0: np.array([40., -53., -24., -16., -24., -14., 23., 34., 13., -21.,
          45., -21., 20., 6., 0., -23., -11., 41., 22., 33.,
          -54., -29., 4., -28., -24., -54., 20., 0., 23., -34.,
          -28., -31.])
1: np.array([44., 54., 65., -19., 36., 2., 8., 4., 32., -20.,
          -58., -28., 6., -3., -6., 53., -49., 22., -16., -10.,
          9., 53., 33., 3., 30., -37., 14., 40., 25., -9.,
          1., -8.])
2: np.array([-7., 5., 9., 4., 50., 20., 17., 22., -5., 8.,
          7., -8., -11., -1., 20., 15., 23., -28., -35., 11.,
          43., 64., 13., 33., 41., 6., -25., 18., -8., 33.,
          62., -4.])
3: np.array([61., 6., 63., -3., 10., -34., 30., 3., 38., 3.,
          -2., -22., 1., 23., 11., 27., 17., 20., 41., -25.,
          -15., -26., -6., -14., -6., -6., 3., 35., 19., -26.,
          16., -2.])
4: np.array([-23., 45., -14., 0., 10., 7., -5., -22., 3., 36.,
          -27., 5., -23., 42., 11., 8., -5., -14., -6., -33.,
          -6., -10., 3., 9., -53., 13., -66., -16., 55., -8.,
          -12., 41.])
5: np.array([-21., -8., 3., 3., -40., -25., -52., 35., 16., -17.,
          -16., -55., 29., 15., -16., 0., 7., -1., -35., 2.,
          14., -11., -12., -64., 31., 47., -43., -39., -6., 7.,
          86., -30.])
6: np.array([-24., -7., -10., 3., 19., 27., -20., -16., -22., 20.,
          -4., 12., -14., -14., -4., -17., -10., -24., -2., 52.,
          17., 28., -14., -1., 21., -20., -41., -16., -17., 25.,
          8., 5.])
7: np.array([10., -95., -7., -22., 17., 30., 80., -3., -30., 24.,
          60., 64., -18., 18., 29., -38., 25., -25., 29., 66.,
          16., 20., 41., 20., -73., -82., 0., 22., -13., -13.,
          -26., 0.])
8: np.array([-57., -69., 14., -15., -14., -11., 41., 35., 3., 32.,
          15., 87., -15., 20., 17., -10., 31., -40., -34., 29.,
          49., 44., 50., 10., -36., 10., -43., -35., 7., 21.,
          49., -13.])
9: np.array([-23., 83., -19., -16., 51., -3., 21., -53., -11., 17.,
          -16., 6., -24., -11., 60., -3., -34., -25., 25., -37.,
          23., 64., 26., 38., 8., -11., 9., 16., -20., -5.,
          -76., 68.])
10: np.array([2., -21., -17., -24., -27., -24., 1., 18., 28., 2.,
          8., 9., -1., 15., 16., -4., -17., 19., 17., -11.,
          -37., -37., 8., -30., -16., -7., 28., -11., 28., -32.,
          9., 27.])
11: np.array([-80., -7., -9., 15., -15., -8., -10., 52., -29., 0.,
          43., 14., 3., 64., 13., 6., 46., -17., -52., -46.,
          8., 11., 22., 8., -8., 96., -54., -1., 19., 3.,
          92., -4.])
12: np.array([20., 34., -17., 7., 57., 55., -25., -28., 2., 26.,
          -8., -4., -15., -22., 3., -2., -15., -11., -8., 24.,
          -9., 28., -17., 10., 20., -35., 16., 24., -18., 31.,
          -40., -4.])
13: np.array([-24., -88., 24., -11., -6., -1., 70., 22., -21., 23.,
          33., 77., -34., 73., 23., -3., 90., -33., 31., -11.,
          15., -13., 64., 11., -80., -18., -28., 22., 29., -21.,
          51., 11.])
14: np.array([58., 17., 0., -11., 36., -7., -49., -32., 52., 52.,
          -43., 6., -21., -50., 12., -7., -53., 19., 10., 65.,
          1., 6., -46., -26., 55., -53., -14., -36., -15., 32.,
          -17., 31.])
15: np.array([-15., -57., 22., 25., -13., -14., -10., 17., -17., 11.,
          9., 39., -3., 20., -36., -11., 45., 6., 19., 33.,
          6., -29., -2., -12., 9., 13., -63., -11., -35., 17.,
          20., -13.])
16: np.array([-5., 80., -3., 17., 25., 10., -41., -61., 7., 39.,
          -44., -13., -56., 23., 5., 4., 16., -7., 35., -37.,
          -12., -35., -27., -1., 1., 10., -51., -9., 16., -2.,
          -18., 46.])
17: np.array([1., -64., 22., -21., 0., 14., 65., 50., 31., 1.,
          23., 41., -9., 35., 28., 24., 33., -22., -25., -8.,
          7., 21., 44., 17., -46., -12., 31., 14., 41., -5.,
          80., -11.])
18: np.array([30., -63., -7., -28., -14., -23., 44., -14., 20., 18.,
          36., 33., -5., 13., 19., -5., -3., 18., 32., 19.,
          -18., -4., 21., -20., -32., -28., 31., -3., -5., -19.,
          -16., 12.])
19: np.array([-39., -50., 12., -6., -10., -17., 36., -38., 1., 46.,
          26., 72., -14., -6., 42., -21., 28., -57., 24., 30.,
          87., 46., 5., 21., -5., 42., -8., -10., -16., 44.,
          9., 45.])
20: np.array([6., -24., -1., -10., -21., -25., 4., 6., 24., 6.,
          5., 1., -10., 27., 0., -1., 26., 8., 36., -28.,
          -46., -56., 1., -8., -23., 1., 2., -17., 41., -38.,
          31., 16.])
21: np.array([-17., -19., 7., 20., 9., 12., 47., 33., -58., -70.,
          57., -46., 31., 27., 16., 22., 19., -19., -37., -24.,
          30., 54., 26., 38., -5., 39., 40., 65., 2., -3.,
          21., -49.])
22: np.array([7., -13., -9., -6., 29., 30., 39., -21., -5., 2.,
          16., 21., -10., -16., 36., -20., -44., -30., -1., 46.,
          19., 49., 9., 12., -32., -72., 40., 12., -7., -5.,
          -38., 7.])
23: np.array([-25., -33., 21., 22., 0., 10., -1., -13., -37., -1.,
          15., 39., -13., 20., -19., -15., 22., -7., 21., 18.,
          9., -13., -4., 11., -6., 0., -45., 3., -35., 8.,
          6., -21.])
24: np.array([1., 40., 29., 18., 28., -37., 5., -21., -21., 0.,
          2., 13., 1., -36., 5., -12., 14., 4., 36., -21.,
          18., 9., -3., 20., 31., 10., 26., 11., -84., 8.,
          -42., 11.])
25: np.array([19., -7., -24., -32., -3., 21., -9., 8., 15., 14.,
          1., -15., -3., 4., 13., -19., 5., 2., 12., 24.,
          -38., -25., 6., -26., -32., -54., -12., -20., 41., -33.,
          3., 1.])
26: np.array([73., -36., 44., -27., -30., -45., 50., 35., 4., -40.,
          26., -14., 35., 12., -34., 13., 42., 71., 54., -23.,
          -64., -74., 11., -4., -36., -10., 32., 58., 30., -60.,
          -28., -25.])
27: np.array([82., -22., 55., -10., 9., -60., 39., -6., 58., 4.,
          -3., -24., -2., 1., 29., 15., -17., 19., 48., 19.,
          -13., -4., -9., -40., -11., -40., 22., 5., 23., -33.,
          24., 6.])
28: np.array([1., 42., -15., -6., 13., 12., -78., 4., -7., -30.,
          -54., -70., 18., -56., -20., 8., -96., 4., -56., 59.,
          18., 61., -26., -32., 105., -16., -32., -53., -10., 34.,
          36., -36.])
29: np.array([46., 50., -5., 13., -3., -29., -6., -12., 25., -19.,
          -22., -59., -14., 6., 15., 4., -12., 42., 28., -66.,
          -26., -32., 5., -27., 8., -32., 34., 8., -2., -46.,
          -50., 46.])
30: np.array([-2., -4., -24., -20., 19., 48., 12., -26., 7., 30.,
          4., 15., -49., 48., 39., -14., -28., -4., 9., 7.,
          -28., 16., 31., -12., -57., -74., -15., 5., 67., -25.,
          -28., 36.])
31: np.array([-3., 27., 23., 8., -26., -24., 4., -31., 42., 40.,
          -12., -14., -35., 67., 11., 24., 54., -5., 46., -77.,
          -26., -71., -29., 3., -45., 74., -16., 8., 81., -25.,
          22., 59.])
32: np.array([-4., 69., -17., -7., 53., -8., 25., -73., -10., 12.,
          -15., 34., -26., -45., 51., -7., -59., -19., 21., -19.,
          25., 78., 6., 47., 17., -25., 55., 8., -55., 16.,
          -91., 62.])
33: np.array([42., 13., 8., -46., -11., -15., 4., 68., 56., -48.,
          -22., -94., 34., 35., 6., 62., -20., 29., -33., -38.,
          -31., 11., 15., -27., 28., -17., 1., 20., 106., -60.,
          96., -7.])
34: np.array([9., -76., -15., 36., -56., -14., 7., 41., -7., 10.,
          26., 24., -2., 31., -2., -15., 38., 12., 17., 31.,
          8., -62., -16., -6., 7., -15., -21., -15., 9., -11.,
          14., 30.])
35: np.array([48., 27., 1., -15., 25., -4., -64., -17., 67., 49.,
          -50., -13., -24., -51., -9., -10., -59., 24., 0., 66.,
          -28., 1., -46., -48., 66., -50., -22., -56., 3., 27.,
          9., 6.])
36: np.array([-114., 47., 25., -32., 30., -83., 34., -36., -69.,
          -2., 36., 20., 56., 5., 34., -36., 6., -61.,
          20., -18., 45., 70., 24., 9., -14., 92., -111.,
          -45., -104., -10., 30., -25.])
37: np.array([-14., -17., 9., -3., -39., -36., 3., 9., 8., -4.,
          17., 7., 32., -34., -9., 7., 15., -5., -7., 8.,
          33., 5., -20., 7., 19., 66., 19., -17., -9., 21.,
          18., -2.])
38: np.array([14., 19., -23., 10., -18., 22., -10., 2., 12., -5.,
          2., -18., 17., -32., -14., 5., -43., -6., -35., 36.,
          2., 14., -35., 14., -17., 8., 9., 2., 39., 19.,
          -43., -27.])
39: np.array([25., -65., -11., -15., -21., -17., 23., 11., 20., 1.,
          29., 18., 26., -14., 6., -2., -18., -2., -15., 40.,
          6., 4., -1., -24., -23., -5., 65., -23., -7., 12.,
          4., -24.])
40: np.array([30., 50., -17., 4., 8., -25., -21., -20., 28., 9.,
          -23., -28., -14., -1., 9., -7., -13., 35., 35., -49.,
          -30., -29., 3., -26., 9., -32., 24., -4., -17., -28.,
          -57., 41.])
41: np.array([89., -63., 47., -57., -36., -53., 13., 18., 45., -37.,
          -4., -2., 76., -59., -32., 13., -98., 79., -12., 66.,
          -9., 31., 20., -56., 35., -45., 91., -13., -30., -9.,
          -36., -71.])
42: np.array([-39., -15., 5., 0., -47., -40., -15., 22., 11., 5.,
          12., 7., 32., -16., -3., 4., 18., -9., -19., -2.,
          29., -3., -28., -7., 39., 76., 7., -20., -23., 25.,
          45., -4.])
43: np.array([43., -74., 7., 26., -28., -35., 69., 49., -20., -50.,
          57., 1., 36., -13., 14., 17., -7., 26., -13., 3.,
          27., 28., 26., 21., 0., -35., 97., 50., -37., -13.,
          -47., -12.])
44: np.array([-5., -8., 40., 5., 42., 24., 67., -11., -6., 24.,
          15., 49., -22., 17., 42., 11., 43., -34., 17., -12.,
          31., 29., 22., 57., -48., -15., 12., 52., 11., -1.,
          11., 16.])
45: np.array([11., 31., 45., 45., 23., -11., 27., -28., -1., 29.,
          -8., 21., -35., 5., -9., -7., 96., -2., 69., -41.,
          6., -57., -26., 30., 9., 20., -23., 26., -37., 9.,
          -13., 35.])
46: np.array([-49., 5., -22., 8., -37., 6., -3., 45., -16., -39.,
          18., -20., 10., 39., 0., 2., 21., 3., -31., -53.,
          -17., -19., 5., 3., -3., 49., -15., 8., 32., -22.,
          59., -4.])
47: np.array([-1., 35., 9., 1., -7., -11., -40., -21., -11., 0.,
          -29., -13., 27., -24., -46., -7., -1., 17., 10., 10.,
          8., -20., -27., -22., 29., 38., -46., -21., -63., 21.,
          -31., -22.])
48: np.array([25., 68., 14., 58., 36., -3., -31., -51., 1., 11.,
          -40., -44., -22., -31., -27., -1., 15., -8., 20., -29.,
          19., -17., -44., 4., 34., 18., 15., -4., -76., 27.,
          -54., 7.])
49: np.array([-76., -18., -27., 25., -38., 44., -52., 18., -61., -16.,
          -2., 19., -17., 28., -33., -18., 43., -7., -14., -13.,
          3., -28., 4., 11., 31., 23., -73., -13., -4., 8.,
          25., 15.])
50: np.array([22., -10., -14., -9., 17., -2., 6., -27., -18., -6.,
          7., 9., 9., -41., -12., -30., -5., 0., 30., 51.,
          -14., -6., -14., 0., 2., -32., -10., -7., -37., -4.,
          -51., -21.])
51: np.array([-15., 44., 2., 38., 15., -33., -37., -14., -37.,
          -10., 2., -18., 50., -94., -22., -26., -36., -14.,
          -26., 44., 57., 38., -59., 22., 77., 53., 10.,
          -26., -127., 69., -33., -37.])
52: np.array([-13., -34., -22., -26., -17., 19., -45., 0., 3., 14.,
          -13., 9., 9., -25., -20., -32., -34., -8., -16., 59.,
          9., 17., 7., -42., 25., -35., -14., -46., -12., 18.,
          9., -9.])
53: np.array([13., 13., -37., 13., -18., 22., -82., -5., 58., 53.,
          -42., -5., -9., -19., -37., 11., 5., 22., -34., 20.,
          -14., -52., -52., -43., 13., 22., -11., -44., -11., 54.,
          2., 8.])
54: np.array([-62., -81., 28., -10., -23., 25., 67., 19., -62., -17.,
          30., 80., -4., 77., -20., -6., 47., -16., -2., -19.,
          30., 13., 98., 17., -87., -6., -21., 47., -13., -12.,
          -13., -32.])
55: np.array([6., 71., 41., 33., -19., -35., -24., -51., 42., 37.,
          -48., -23., -66., 74., 4., 25., 53., -1., 74., -96.,
          -29., -99., -31., -15., -32., 68., -55., -3., 105., -35.,
          19., 88.])
56: np.array([-2., -61., -36., -39., -21., -11., 0., 30., 0., -6.,
          63., -1., 21., 7., 3., -43., 23., 10., 28., 37.,
          -55., -38., 2., -45., -30., -11., -14., -27., 4., -31.,
          32., -35.])
57: np.array([20., 16., -8., 15., 65., 30., 30., -51., -9., 60.,
          10., 13., -46., 3., 46., -25., 25., -48., 60., 38.,
          1., -4., -25., 25., -32., -62., -41., 11., -7., -9.,
          -27., 49.])
58: np.array([5., -61., 13., -34., -46., 23., 19., 40., -24., -60.,
          -7., 16., 23., 38., -47., 10., 2., 36., -15., -8.,
          -18., -19., 75., -19., -55., -39., 10., 35., 27., -35.,
          -33., -53.])
59: np.array([2., -87., 62., -46., -45., -27., 32., 9., 55., 34.,
          -19., 74., -25., 67., 15., 18., 40., -1., 37., -19.,
          18., -28., 58., -47., -57., -2., -6., -22., 44., -23.,
          76., 32.])
60: np.array([36., 58., 9., 4., 81., 55., 16., 18., 21., 19.,
          -31., -16., -44., 6., 24., 45., 6., -1., -24., -33.,
          -7., 46., 1., 68., 30., -34., -1., 66., 77., 1.,
          17., 37.])
61: np.array([-15., -2., -15., 21., -14., 27., -24., -5., -47., -4.,
          -5., -15., -9., 33., -49., -16., 46., 1., 17., -13.,
          -8., -70., -16., 1., -24., 8., -65., 7., -7., -7.,
          -23., -12.])
62: np.array([-42., 17., -3., 7., 48., 1., 32., -9., -65., -12.,
          42., 18., -3., -6., 34., -23., 17., -31., 10., 6.,
          36., 58., 33., 50., 12., -7., -14., 39., -81., 13.,
          -31., 7.])
63: np.array([-27., 2., -6., 10., -26., -3., -34., 23., -1., -26.,
          -17., -51., 26., -8., -11., -8., -18., -27., -36., 11.,
          23., 17., -25., -29., 59., 23., -16., -51., -19., 6.,
          83., -13.])
64: np.array([-24., -7., 1., 54., 6., 27., 1., -36., -3., 23.,
          11., 16., -23., 7., 2., -5., 13., -41., -14., 1.,
          33., -13., -29., 12., -43., 35., 38., -2., -30., 36.,
          -7., -14.])
65: np.array([88., -10., 37., -13., 4., -39., 59., -22., 73., 30.,
          0., 22., -4., -7., 13., 17., -4., 30., 60., -8.,
          -42., -46., -10., -12., -72., -39., 67., 9., 36., -29.,
          -69., 13.])
66: np.array([15., -44., 0., 3., -30., -13., 21., 17., 41., 8.,
          25., 17., -16., 21., 6., 11., 13., 13., -4., -12.,
          -27., -41., 1., -24., -68., 7., 50., -8., 46., -11.,
          4., -9.])
67: np.array([-9., 40., 22., 9., -35., -84., -33., 38., 25., -22.,
          -23., -35., 10., 21., -26., 16., 31., 42., 17., -66.,
          -50., -79., -9., -31., 18., 80., -43., -35., 46., -32.,
          50., 0.])
68: np.array([-27., -6., -30., -29., -37., -51., 0., -31., 22., 34.,
          25., 19., 26., -35., 26., -18., 3., -19., 32., 19.,
          40., 21., -34., -2., 38., 76., 9., -38., -11., 29.,
          -8., 57.])
69: np.array([-55., -31., 3., 12., 3., 26., 23., -4., -18., 20.,
          28., 28., -17., 30., 41., -18., 24., -58., -25., 14.,
          61., 48., 25., 15., -20., 2., -13., 2., -21., 22.,
          44., 11.])
70: np.array([10., 33., -14., -3., 25., 39., -13., -11., -18., -17.,
          -20., -27., 19., -32., -19., -13., -13., -7., 6., 30.,
          -17., 9., -10., 17., 20., -34., -8., 7., -10., -9.,
          -33., -18.])
71: np.array([-45., 32., -14., 14., 37., 12., 18., -12., -73., -32.,
          16., -10., -1., -10., 20., -9., 0., -20., 4., -20.,
          31., 59., 16., 33., 29., 8., -14., 22., -56., 1.,
          -19., 12.])

np.array([4., -11., -32., -26., 34., 53., 53., 16., -25., -45.,
          46., -22., -11., 58., 30., 15., 15., 13., -23., -78.,
          -32., 37., 58., 25., -49., -26., 69., 92., 23., -39.,
          -22., -4.]) 21
np.array([-19., -3., -32., -13., 47., 58., -19., -41., 4., 51.,
          0., 32., -41., -10., 26., -28., -3., -47., -7., 42.,
          11., 33., 7., -16., -15., -37., -3., -26., -32., 42.,
          0., 14.]) 6
np.array([-1., 28., -46., 6., -20., 47., -84., -11., 52., 50.,
          -34., -8., -4., -30., -50., 2., -9., 12., -44., 29.,
          -18., -44., -65., -32., 19., 27., -13., -39., 0., 60.,
          -12., -2.]) 53
np.array([-34., -11., -39., -26., 66., 71., -11., -40., -22., 54.,
          10., 52., -54., -11., 43., -29., -15., -39., -6., 42.,
          18., 65., 23., 2., 0., -45., -15., -23., -43., 44.,
          8., 20.]) 6
np.array([45., -15., 34., -16., -16., -32., 43., -7., -4., -19.,
          0., 12., 19., -2., -33., -12., 34., 25., 56., -18.,
          -41., -60., 18., 11., -41., -14., 14., 24., 2., -38.,
          -49., -26.]) 26
np.array([50., -11., 24., 41., 29., 9., 70., 1., -7., -38.,
          37., -10., -6., 16., 10., 24., 52., 16., 10., -67.,
          -21., -17., 9., 34., -53., -6., 108., 80., -51., -7.,
          -30., -41.]) 43
np.array([-30., 50., -7., 20., -12., 17., -60., -45., -15., -6.,
          -34., -59., -29., 29., 1., 11., 7., -43., 6., -31.,
          37., -11., -23., -23., 24., 57., -28., -8., 27., 27.,
          20., 19.]) 16
np.array([20., 47., 44., -26., 32., 23., 9., 15., 6., -37.,
          -61., -38., 2., 9., 3., 59., -60., 26., -40., -36.,
          13., 71., 44., 28., 37., -35., 11., 50., 67., -10.,
          13., 13.]) 1
np.array([-65., 22., -51., 15., 29., 112., -28., -29., -42., 42.,
          -17., 10., -62., 22., 19., -46., -7., -58., -17., 40.,
          29., 31., 3., 11., -9., -74., -85., -6., 19., 8.,
          -15., 48.]) 6
np.array([-46., -25., -29., -33., -5., 24., 18., -26., 29.,
          73., 10., 66., -73., 94., 76., -9., -15., -36.,
          19., -13., -21., 0., 50., -16., -105., -41., -56.,
          -28., 127., -42., 26., 85.]) 30
np.array([22., -56., -10., -31., -10., -7., 43., -4., 17., 17.,
          37., 31., -9., 23., 31., -8., -1., 9., 20., 13.,
          -11., 6., 31., -21., -41., -41., 17., 7., 14., -23.,
          -16., 17.]) 18
np.array([45., 54., 67., -24., 36., -6., 13., 7., 26., -21.,
          -61., -30., -3., -2., -5., 58., -41., 33., -6., -30.,
          -2., 46., 38., 5., 41., -38., 8., 53., 39., -20.,
          6., 7.]) 1
np.array([-27., -34., -47., 0., -19., 45., 4., 24., -22., -7.,
          32., -4., 17., 12., 3., 8., -23., -34., -72., 38.,
          26., 36., -5., 18., -28., 20., 19., 2., 31., 25.,
          16., -33.]) 38
np.array([5., -62., 1., -44., -29., 35., 31., 43., -37., -60.,
          -9., 9., 38., 26., -43., 8., 10., 13., -25., -11.,
          2., -2., 83., 4., -60., -51., 26., 40., 8., -29.,
          -40., -44.]) 58
np.array([41., 8., 32., -37., -6., -37., 15., 68., 47., -40.,
          -20., -69., 29., 12., 2., 54., 19., 25., -12., -30.,
          -33., -20., 10., -10., 28., 15., -5., 16., 81., -43.,
          90., -3.]) 33
np.array([63., -20., 59., -14., 6., -67., 34., -3., 50., 13.,
          3., -22., 4., 12., 31., 9., -23., 20., 35., 15.,
          -18., -2., -9., -46., 1., -17., 6., -8., 12., -37.,
          47., 1.]) 27
np.array([98., -77., 60., -66., -31., -54., 33., 14., 48., -47.,
          -14., 17., 63., -64., -40., 17., -93., 85., 4., 72.,
          -12., 38., 28., -38., 25., -63., 103., 10., -17., -10.,
          -57., -56.]) 41
np.array([3., -5., 24., 27., -26., -94., -3., 32., 25.,
          -28., -25., 17., 21., -42., 3., 12., -8., 39.,
          0., -55., 7., -9., 14., -21., 69., -1., 73.,
          -36., -126., -5., -8., 24.]) 24
np.array([42., 21., -22., -35., 57., 27., 5., 13., -26., -60.,
          46., -46., 42., -41., -10., 13., -17., 46., -10., -7.,
          -45., 37., 9., 29., 26., -3., 76., 69., -50., 0.,
          -33., -68.]) 70
np.array([-22., 39., 13., -1., -10., -43., -22., -8., -19., -1.,
          -10., -24., 39., -1., -18., 5., 7., 14., -1., -17.,
          23., -3., -15., -6., 34., 74., -44., -1., -42., 9.,
          -15., -8.]) 47
np.array([-67., -11., -30., 26., -43., 32., -54., 12., -60., -11.,
          -18., 18., 0., 23., -41., -18., 34., -3., -8., -8.,
          11., -42., -5., 12., 35., 45., -71., -18., -18., 16.,
          15., 12.]) 49
np.array([-62., -5., 20., 45., -21., -26., -25., 18., -8., 14.,
          14., 10., -13., 23., 10., -8., 50., -29., -15., -47.,
          34., -18., -11., -19., 21., 72., -5., -31., -69., 26.,
          79., -2.]) 42
np.array([25., -8., -26., -14., -1., 23., 53., 6., 4., -17.,
          40., -13., 8., 34., 10., 36., -14., 2., -27., -24.,
          -25., 15., 8., 36., -71., 4., 48., 58., 82., -19.,
          -46., -7.]) 66
np.array([62., 48., 48., 15., 34., -32., 8., -13., 25., 11.,
          14., -31., -2., 0., -3., 26., 53., 44., 57., -46.,
          -39., -53., -42., 5., 18., 35., 7., 40., -18., -17.,
          -1., 3.]) 3
np.array([-44., -13., -17., -6., -10., 26., 22., 30., -15., -9.,
          22., -2., -17., 69., 19., 14., 31., -24., -31., -40.,
          -7., 16., 37., 20., -40., 23., -25., 26., 64., -17.,
          57., 5.]) 46
np.array([29., -16., 28., 17., -16., -26., 41., -3., -9., -26.,
          33., -13., 57., -26., -16., 25., 21., -8., -1., 4.,
          36., 3., -33., 35., -10., 66., 63., 50., -16., 27.,
          -19., -52.]) 37
np.array([-44., 28., -43., 10., -47., -10., -18., 13., 19., 21.,
          18., -41., 15., 22., 12., 13., 8., -28., -31., -13.,
          -5., -27., -59., 17., -25., 103., -36., -19., 89., 5.,
          44., 17.]) 46
np.array([-55., 12., 18., 48., -36., -23., -36., 25., -5., 7.,
          -9., -2., 0., 18., 6., 0., 36., -12., -22., -43.,
          29., -33., -13., -24., 18., 70., -12., -37., -44., 13.,
          69., 5.]) 42
np.array([-71., -20., -37., -2., -11., -9., 10., 32., -37., -4.,
          31., 26., -15., 22., 37., -22., 22., -22., -21., -15.,
          53., 59., 32., 29., 48., 27., -20., 4., 1., 12.,
          29., 60.]) 69
np.array([-8., 31., 18., 9., 9., -24., -32., -29., -20., 20.,
          -16., 9., 10., -25., -28., -13., 9., 5., 20., 5.,
          4., -20., -18., -11., 21., 17., -58., -31., -56., 15.,
          -19., -10.]) 47
np.array([-39., 11., -6., -7., -4., 35., -44., 25., -1., 9.,
          -38., 1., -19., 48., -7., 15., -35., 14., -61., -4.,
          1., 24., 33., -21., 4., -7., -69., -7., 52., 6.,
          32., 1.]) 4
np.array([46., -20., 54., 18., 6., -48., 86., 14., 11., -30.,
          28., -32., 28., 27., 18., 15., 37., -7., 33., -26.,
          11., -7., -8., 12., -22., -4., 32., 53., 15., -43.,
          26., -20.]) 3
np.array([4., -27., -27., -4., 4., 2., 3., -19., -17., 6.,
          18., 16., -2., -19., -7., -37., -15., -9., 16., 54.,
          -3., -4., -7., -2., -18., -41., -9., -19., -22., -4.,
          -41., -11.]) 50
np.array([9., -48., 0., 18., -29., -13., 12., 27., 35., 9.,
          15., 23., -19., 23., -3., 11., 28., -2., -9., -4.,
          -28., -42., -3., -10., -55., 12., 41., -8., 48., 1.,
          24., -17.]) 66
np.array([-27., 17., 47., 21., 29., 10., 46., -24., -23., 18.,
          -20., 42., -29., 30., 0., 10., 57., -44., 15., -23.,
          46., 14., 19., 51., -10., 15., -43., 32., -9., 14.,
          16., 12.]) 44
np.array([-13., 27., 17., 4., 51., 30., 9., 21., -10., 4.,
          1., -18., 4., 3., 26., 23., 11., -24., -28., 6.,
          23., 56., 8., 30., 25., -4., -12., 37., 1., 15.,
          43., -11.]) 2
np.array([-12., 47., 21., 0., -8., -28., -2., -53., 19., 48.,
          -29., 8., -14., 23., 17., 6., -2., -11., 33., -14.,
          9., -19., -7., 8., -51., 27., -68., -6., 56., -10.,
          -46., 55.]) 4
np.array([-50., 9., -55., -3., 14., 46., 20., -21., -6., 57.,
          27., -1., -15., 28., 34., -4., 28., -58., -46., 5.,
          66., 56., -2., 26., -30., 31., -51., 16., 10., 39.,
          -15., 44.]) 69
np.array([2., 35., 37., 8., 33., 20., 7., -31., 21., 22.,
          -23., -23., -24., 13., 7., 15., 14., -40., 0., -15.,
          23., 12., -11., 6., 0., 9., -6., 5., 9., 7.,
          43., 7.]) 2
np.array([-43., -81., 16., -24., -28., -28., 40., 45., 15., 32.,
          16., 85., -1., 26., 3., 3., 46., -35., -28., 10.,
          49., 27., 55., 3., -40., 29., -19., -26., -2., 28.,
          62., 6.]) 8
np.array([19., 6., -4., -5., 13., 23., 28., -16., 1., 12.,
          1., 7., 24., -46., -19., -30., 31., -29., 34., 36.,
          10., -16., -27., 19., 3., -51., -13., 4., -42., -13.,
          -31., 9.]) 50
np.array([0., 40., 8., 14., -8., -20., -48., 24., 17., 7.,
          -41., -15., -8., 6., -33., 27., 30., 13., 0., -32.,
          -10., -45., -15., -12., 28., 48., -51., -24., 22., 6.,
          32., 10.]) 67
np.array([-51., -65., -6., -18., -7., -5., 60., -22., -5., 44.,
          61., 72., 5., -4., 40., -29., 38., -50., 15., 36.,
          73., 60., 2., 16., -13., 43., 2., 6., -33., 44.,
          10., 23.]) 19
np.array([-50., 71., -69., -10., 39., 84., 3., -33., -31., 0.,
          0., -26., -48., 70., 83., 9., -86., -21., -6., -36.,
          -44., 45., 18., 45., -48., -54., -13., 48., 127., -52.,
          -31., 62.]) 30
np.array([17., 43., 52., 25., 54., -20., 31., -88., 35., 103.,
          -31., 90., -89., 4., 18., -15., 64., -29., 87., -29.,
          12., -47., -12., 21., -47., 5., -12., -19., -22., 22.,
          -42., 65.]) 45
np.array([54., -62., 81., -18., -10., -96., 26., 5., 50., 6.,
          0., 12., -9., 11., 21., 18., -26., 25., 35., 33.,
          14., 12., 8., -52., 25., -6., -6., -27., 15., -13.,
          69., -5.]) 27
np.array([-15., 13., -62., 41., 18., 42., -22., 43., -73., -64.,
          35., -65., 43., -52., -23., -24., -33., 2., -54., 43.,
          -6., 37., -27., 45., 66., -32., -3., 22., -56., 3.,
          -25., -49.]) 70
np.array([-63., -54., 2., 3., 6., 26., 33., -9., -37., 10.,
          30., 56., -30., 20., 42., -26., 16., -66., 1., 29.,
          74., 68., 40., 14., -12., -18., -17., 2., -12., 21.,
          33., 15.]) 69
np.array([74., 41., 57., 22., 35., -39., 14., -20., 23., -6.,
          -8., -34., -4., -18., -21., 24., 53., 44., 63., -42.,
          -48., -45., -49., 19., 36., 28., 25., 54., -15., -8.,
          -10., 0.]) 3
np.array([15., -94., -41., 17., -65., -6., 4., 38., 6., 28.,
          28., 18., -15., 31., -7., -30., 30., 25., 13., 34.,
          -20., -71., -12., -30., -11., -37., -26., -20., 21., -23.,
          2., 42.]) 34
np.array([0., 103., 6., 56., 10., 25., -60., -29., -29., -33.,
          -55., -84., 26., -44., -23., 6., -17., -5., 0., -18.,
          19., -24., -74., 19., 80., 22., -19., 9., -43., 2.,
          -16., 5.]) 48
np.array([-36., 36., -47., -8., -36., -5., -47., 46., -11., -53.,
          0., -58., 38., 15., 9., 14., -44., 31., -30., -58.,
          -44., -5., -1., -7., 45., 27., 26., 0., 17., -31.,
          23., 7.]) 46
np.array([-32., 0., -6., 8., -26., 9., 2., 40., -7., -23.,
          14., -9., -4., 36., 3., 19., 22., -7., -21., -42.,
          -8., -9., 18., 8., -11., 35., -2., 6., 46., -11.,
          54., -4.]) 46
np.array([-3., -29., -17., 5., -65., -6., -29., 68., -9., -70.,
          4., -44., 40., 4., -51., 12., 10., 52., -8., -20.,
          -49., -58., -9., -13., 26., 9., 17., 3., 32., -33.,
          24., -37.]) 46
np.array([19., 4., 23., 8., -16., -45., -17., -4., 31., 22.,
          -10., 13., -5., 3., -22., 9., 43., 14., 31., -25.,
          -2., -52., -27., -16., 0., 37., -9., -23., -8., 3.,
          12., 17.]) 20
np.array([-30., 15., -64., -33., 25., 45., -55., -6., -24., 2.,
          -8., -8., 13., -21., 1., -37., -89., -15., -34., 64.,
          -21., 47., 17., -24., -6., -62., -29., -53., 5., 4.,
          -37., -21.]) 52
np.array([-46., 1., 5., 11., 21., 42., -15., -19., -43., 4.,
          -20., 29., -6., -10., -2., -11., 9., -50., -10., 28.,
          56., 41., 6., 14., 28., -13., -32., -12., -39., 33.,
          18., 3.]) 6
np.array([-65., 27., -19., -12., 14., -70., -36., 19., -44.,
          -44., 4., 25., 34., -100., 16., -36., -73., 9.,
          -19., 23., 17., 81., 1., 15., 125., 12., 11.,
          -71., -123., 26., 15., -3.]) 51
